One turning vector, and how many steps it has turned:
The counts run from 0 to 503.
[-13  -5 -15  23 -51 -19 -17  14  65  30  12  -5 -35   2  39 -64 -20  50
  15  19   1  18  -8  -6  18   7   8 -17 -18  -8   4   3  -8 -18 -16 -24
  15  15  22 -14  -1  -7 -23 -18 -13  20 -40   0  32 -10  32  55  10 -62
  -3  23 -36   2 -10  10 -10  18  -4  21 -37   8 -15 -13  -4  11 -18 -20
 -23 -17  -3 -39  19   7  -2  19   6] -> 412
[-15  -7  -6   0 -40 -11 -25   4  74  25  21 -15 -30   3  43 -51 -32  73
  15  18  -7  -2 -11   8  22  15  22 -26 -10  -1  -3   1  -1   2 -10 -24
   9  24  26 -22  16 -20 -22 -24 -18  28 -38  -9   7 -18  30  53  24 -43
  -3  19 -32   5 -18  -6 -23   9  -3  12 -35   4 -14  -2  -6  18 -16 -15
 -16 -18  -1 -36  17   6 -19  18  -2] -> 102
[-24  -8 -13   9 -39 -19 -16  12  69   9  34 -24 -26  22  42 -26 -33  32
  15  24  15   6 -13  -6  28  13  31 -32 -24 -14  18  13 -11 -18  -1  -2
  23  30   3 -12   2  -8 -34 -36 -17   3 -34 -16  33  -3  29  59  17 -54
  -2  10 -27  18 -31  -5 -11  22  -9  35 -18  -4  -4  -4   7  28 -21  -9
 -26 -21   5 -29 -10  15  -2  11  -3] -> 278
[-12  -3 -26  21 -39 -18  -5   0  67  18  29 -25 -23   2  28 -54 -33  38
   6  34  -4  23  -6  -5   5  -1  27 -24 -28  -6   4  19  -1 -23  -8  -8
  12  33  15  -5 -12 -15 -29  -2  -7  18 -24  -3  26   2  53  50   8 -55
  -2  19 -34  -8  -2  22 -18  18 -20  24 -31  -1 -20   0  13  36 -10   1
 -27 -11 -21 -40  -3  23  -6  31   4] -> 77
[ -9 -28 -20  -5 -42 -23 -11   0  73   6  33 -23 -18  17  15 -40 -26  26
   9  31 -19  27 -10   4   0  -6  17 -33 -22   3  -2  25  -2 -12  -7   8
  13  42  14 -15 -22 -11 -39 -15  -6  18 -27 -11  13  -1  52  46  18 -51
   8  27 -40  12  -8  18  -8  17 -32  15 -24   2 -11   7   7  35 -14  22
 -16  -3 -14 -52  -8  23  -8  20   2] -> 346
[ -8 -10  -6   2 -48 -27 -10   6  67  12  35 -12 -42  24  33 -31 -24  56
  13  15  -9  -5  -8   8  15  19  20 -24 -19  -3  -8   0   3  -7  -4 -28
  18  16  24 -19   4 -24 -40 -17   6  31 -30  -8  15  -8  42  75  15 -40
  -1  10 -36   9 -38 -20 -10  17 -14  18 -25  -8  -1  -9   8  15 -11  -9
 -22 -14 -17 -24   6  21 -10  14 -13] -> 440
[-18   6  -8   9 -37 -19 -14   8  69  19  28 -29 -33   3  47 -45 -34  73
  13  24  -2 -11 -14   3  17  18  27 -27 -11  -9   5   6  -1  -6  -9 -24
  18  23  23 -12   9 -13 -20 -18 -15  33 -34 -12  14 -11  30  52  24 -42
  -7  17 -33   1 -27  -8 -25  13  -2  21 -23  -3  -9  -3   4  25 -10 -22
 -16 -22  -9 -31  12  15 -12  25  -3] -> 100
[ -6 -24  -2  -8 -43 -29 -22   7  71   9  24  -4 -39  26  31 -35 -18  52
  12  12 -16   0  -5  10  11  22   4 -24 -10   1  -6   5  -8  -6  -9 -25
  17  23  27 -26 -11  -5 -40 -25  -1  27 -47 -17   6  -7  25  72  24 -45
  -4  26 -43  17 -32 -14  -3  19 -18   9 -33   5   1 -11 -11   1 -21  -8
 -12 -13  -8 -36   9  13  -3   5  -6] -> 402
[ -7 -24 -21   0 -57 -17  -3   8  72  12  30 -16 -23  30  21 -30 -31  29
   8  19  -4  23 -19  10  14   0  26 -19 -31  -9   9  20   1 -10   1   2
  25  28   3  -6 -11 -18 -42 -34  -9  19 -21   1  23  -2  51  63  11 -50
  11  14 -30  22 -16   1 -20  11 -17  32 -20  -6 -14   2  13  25  -8   8
 -28 -18  -7 -40  -5  18 -12  17 -13] -> 458
[ -6 -27  -6  -8 -47 -27 -21   0  64   9  27 -18 -23  15  15 -39 -16  25
   7  23 -21  30  -6  -1  12   1   2 -40 -21   0  -4  12 -16 -17  -8   5
  10  36  12 -33 -12  -8 -39 -20  -4   9 -37 -10  24  -1  43  55   8 -54
   5  31 -49  15 -23   7   6  31 -31   8 -30   9  -6  -2   4  15 -19  10
 -17   2   3 -51   2  22  -4  10  10] -> 424
[-17 -14 -23  17 -38 -21 -21   2  72  19  28 -16 -22   3  31 -61 -22  25
  13  32   0  30  -2 -13  13  -4  17 -30 -23  -2   0  12 -11 -26 -11  -2
   3  35  16 -13  -5  -6 -30  -6 -13   1 -33  -7  34  -6  40  43  10 -63
  -1  25 -36   3  -3  22  -4  27 -18  18 -37   8 -14  -2   0  27 -24   8
 -22  -6  -3 -43  -2  15   0  16  14] -> 155
[-23   2  -8  12 -35 -27 -12   9  56   7  30 -37 -31  15  28 -25 -29  35
  10  26  -2   8 -16  -3  14  10  23 -35 -24 -13  16  22 -11 -28  -7  -3
  31  31   6 -16 -21  -2 -31 -21  -4   9 -39 -17  29  10  32  58  15 -53
  -5  22 -41   5 -34   5  -9  36 -20  24 -14   1  -5  -4  12  30 -11 -15
 -20 -12  -9 -42   1  29   5  28   6] -> 429
[ -9 -33 -25  -1 -50 -14 -19   6  82  10  35 -12 -18  17  32 -46 -31  30
  10  25   0  27  -8   2  20  -2  28 -29 -23   0   0  15  -7  -4  -3   8
   5  38   9 -15   6 -13 -34 -28 -18  11 -21  -5  22 -15  44  49  21 -49
   9  13 -28  20  -3   5 -16  12 -12  25 -34   4 -17   7   0  27 -22  17
 -21 -16   5 -41  -7   5 -21   8  -7] -> 496
[-19  -8  -5   4 -35 -15 -18  -4  67   5  39 -33 -29  20  31 -22 -37  46
   3  22  -4   7 -19   4  23  15  36 -38 -29 -10  13  21 -11 -10   1  -9
  20  39   0 -20   8 -17 -36 -30  -8   4 -28 -11  20  -2  38  69  10 -42
  -5  13 -27   9 -29  -8 -24  31 -17  27 -22  -7 -12   5  15  25 -10  -8
 -24 -15  -3 -34  -1  21 -13  18  -3] -> 318
[-15 -18   1 -10 -39 -31 -25  -3  63  10  32 -24 -26   9  21 -35 -20  38
  10  25 -20  16  -2  -4  14   5   7 -49 -11   1 -13   7 -12  -9  -9  -2
  10  31  19 -37  -2 -15 -32 -14  -5  13 -45 -16  22  -4  41  55  12 -48
  -1  27 -55   8 -34  -3   6  35 -27   3 -26   6   1  -1   8  22 -18   1
 -15   6   0 -45   4  27  -4  16  15] -> 53
[ -1 -21 -11  -8 -66 -30  -4  21  59   9  28 -23 -30  22  17 -34 -16  35
  12  19 -15  20 -13   7  11  -3  13 -29 -15 -12   0   9  -1  -5  -3   6
  28  19  15 -19 -18 -18 -37 -26  -7  39 -28  -1  28  -2  53  56  16 -46
  12  20 -47  22 -33  -4  -2  14 -13  21 -17  -2  -8  -5   8  27 -11  -3
 -16 -13   5 -45   9  25 -14  26 -10] -> 461
[  1 -26 -27   6 -52 -29  -2  10  77  -1  33 -12 -39  23  28 -42 -22  52
   4  22 -17   7  -7  13  -5   9  15 -14 -19   0  -5  19   2  -7  -7 -19
  16  25  25  -6 -22  -5 -40 -13   6  40 -23  -4   6  -3  44  62  26 -39
  -1  24 -36   6 -12  -2 -17   9 -17  21 -32  -5 -15  -2  -4  16 -17   1
 -14 -22 -22 -30   2  14 -15  18 -12] -> 109
[-11  -1 -25  25 -44 -19  -3   3  62  15  29 -30 -26   5  28 -51 -30  42
   5  32  -5  22 -13  -1   6  -3  29 -23 -27 -10  10  22  -2 -22  -9  -7
  16  31  12  -5 -11 -13 -30  -7  -8  20 -19   2  30   0  52  48   8 -50
  -3  20 -33  -6  -7  19 -22  25 -16  27 -30  -3 -24   1  12  34  -9  -6
 -24 -16 -16 -40   2  21 -10  33   1] -> 78
[ -2 -24 -14   9 -50 -30 -11   4  74   5  29  -5 -44  27  31 -38 -16  55
   5  16 -15   4  -2   8   4  20   6 -19 -20   1  -8   8  -8 -12  -9 -31
  14  19  26 -18 -13  -3 -41 -15   8  29 -33  -4  10  -7  35  75  17 -40
  -3  25 -36   7 -22 -13  -8  22 -15  17 -36  -1  -9 -11  -8  -1 -21  -7
 -16 -17 -19 -27   5  11  -9   6  -8] -> 30
[-19  -2 -11   4 -33 -31  -4   1  67  17  28 -19 -31  15  31 -33 -33  47
  14  26  -7  -9 -10   8  -4  12  21 -24 -19   2  -1  14  12 -19  -7 -27
  25  25  28  -4 -19 -20 -39  -8   4  24 -33 -20   6   2  41  63  18 -49
  -4  22 -36   6 -31   2 -13  11 -23  13 -24  -3   4  -8  10  29  -6  -2
 -22  -6 -34 -38  -8  29   7  24  -7] -> 328
[  1 -30 -16   6 -64 -28 -12  14  65  -1  32 -13 -38  25  18 -38  -9  38
   2  18 -15  30  -9   1  11   3   9 -27 -23  -9  -4   9 -16 -11  -7  -2
  17  22  11 -29 -10  -7 -39 -22   3  25 -29   6  32  -3  47  66   7 -44
   2  22 -44  11 -20  -5  -1  31 -16  23 -31   0 -15  -4   2   9 -20  -2
 -18 -16   7 -34  13  14 -17  12  -2] -> 421
[-21 -12 -18   6 -32 -14 -20   4  73  12  34 -33 -15   3  37 -46 -38  35
   7  36   1  22 -13  -4  19  -1  33 -39 -21  -5  11  23  -9 -12  -6   9
   8  47   6 -14   1  -6 -24 -20 -24   7 -30 -13  22  -7  38  36  21 -51
  -2  18 -31   7  -5  16 -19  21 -17  21 -25   2 -19  10   5  37 -19   5
 -19 -13   2 -45  -8  16 -14  22   8] -> 236
[ -9 -19  -7  -4 -51  -7 -24   1  68  19  20 -21 -18  10  21 -45 -28  45
   6  17 -15  33 -19   3  26  -1  20 -30 -22  -6   5  16 -10  -1  -5   5
  13  36   4 -29   5 -15 -27 -37 -22  14 -34   2  24  -9  43  47   8 -48
   6  23 -33  17 -10   5 -21  22 -19  17 -33   5 -21  10   5  21 -11  -5
 -16 -11  17 -54  17  13 -20  18   3] -> 83
[ -7  -4 -17  19 -55 -14 -10  12  59  13  26 -30 -27   2  26 -49 -26  53
   3  25  -9  27 -18   3  14   0  23 -24 -26 -16  13  19 -11 -11 -10  -6
  21  26   8 -17  -6  -9 -23 -16 -13  28 -24   4  32  -2  46  48   8 -47
  -1  19 -34  -2  -7  10 -22  27 -10  28 -28  -1 -28   1   7  27 -11 -19
 -17 -20   1 -42  17  19 -17  33   2] -> 80
[-22  -7   1 -15 -29 -25 -23   1  66  23  26 -25 -18   5  29 -38 -33  42
  23  30 -13   1  -8   2  10   4  13 -44  -6   4  -4  12   6  -9 -10  -3
  16  33  25 -21  -8 -19 -28 -16 -16  18 -44 -27   8  -6  36  40  26 -55
   4  24 -48  14 -34   8  -7  14 -24   3 -18   8   8  -2   5  37 -11   3
 -14   3  -9 -57  -4  25   5  22   5] -> 94
[ -6 -18 -15   3 -49 -23   0   3  72  19  29  -5 -34  27  27 -34 -28  47
  13  16  -6   0 -11  13   5  16  23 -15 -26   1  -3   9   8 -11  -3 -28
  23  19  21  -5  -6 -26 -46 -20   4  25 -25  -4  11  -4  47  78  11 -47
   3  13 -28  12 -26  -7 -14   5 -16  22 -31  -7  -5  -9   9  17  -7  -2
 -28 -14 -25 -30  -1  18  -6  14 -17] -> 68
[-10 -15  -9   1 -35 -26 -16 -13  73  26  25  -9 -24   4  24 -52 -28  46
  10  24 -17   9   0   2   0   9   9 -27 -18  11 -16   9   4 -17 -12 -26
   4  32  30 -17  -2 -22 -36   0   0  16 -39 -11   5  -8  44  61  12 -53
  -2  25 -41  -1 -14  10  -5  16 -29   1 -43   8  -5  -4   5  21 -11   8
 -23   5 -28 -44   1  23   0  15   6] -> 445
[-18 -20 -12   5 -31 -14 -22 -11  87  13  35  -9 -29  21  43 -35 -34  49
   7  21   2  -1  -5   2  19  23  30 -26 -24   8  -2   8  -5 -10  -2 -24
   4  34  18 -17  16 -15 -38 -21  -4   1 -31 -15   9 -15  32  73  17 -45
  -7  13 -20   8 -15 -10 -16  17 -16  19 -41   1  -7  -1   1  10 -21   3
 -28 -14 -15 -24  -9   8 -10  -2  -5] -> 26
[ -3 -21 -12  -4 -45 -29  -5   7  73   6  31 -17 -37  27  31 -30 -25  62
   9  17 -16  -5 -12  19   0  19  16 -16 -17  -1  -1  12   4  -2  -7 -25
  23  26  25 -11 -16 -10 -37 -22   2  40 -33 -11  -3  -5  38  67  28 -36
   0  24 -33  13 -28 -10 -19   9 -15  17 -26  -6  -6  -3  -4  13 -12  -4
 -13 -19 -22 -34   5  17 -11  16 -16] -> 480
[-20   0 -14  12 -45 -15  -9   9  60  18  28 -31 -20  16  29 -36 -34  35
  11  26   5  18 -22  -1  22   3  33 -28 -30 -15  20  20  -5 -18  -3   0
  27  30   0  -6  -5 -15 -30 -30 -15  11 -28  -6  36   3  42  53  11 -56
   3  12 -29  12 -20   7 -18  20 -16  34 -18  -4 -15   1  17  36  -9  -9
 -27 -18   0 -44  -2  26  -7  28  -1] -> 198
[-18 -17  -4  -6 -27 -29 -32   2  72   9  28 -23 -31   4  37 -42 -22  50
  15  30 -13   3  -1  -2  11  12   8 -44  -4   4  -5   7 -13 -10 -15 -14
   8  36  30 -30  -7  -1 -25 -11 -11  16 -50 -27  10  -9  25  45  27 -49
  -8  30 -50   6 -29   1  -3  29 -19   2 -27  10   3  -2  -7  21 -26  -3
  -8  -4  -5 -43   3  17  -1  15  11] -> 133
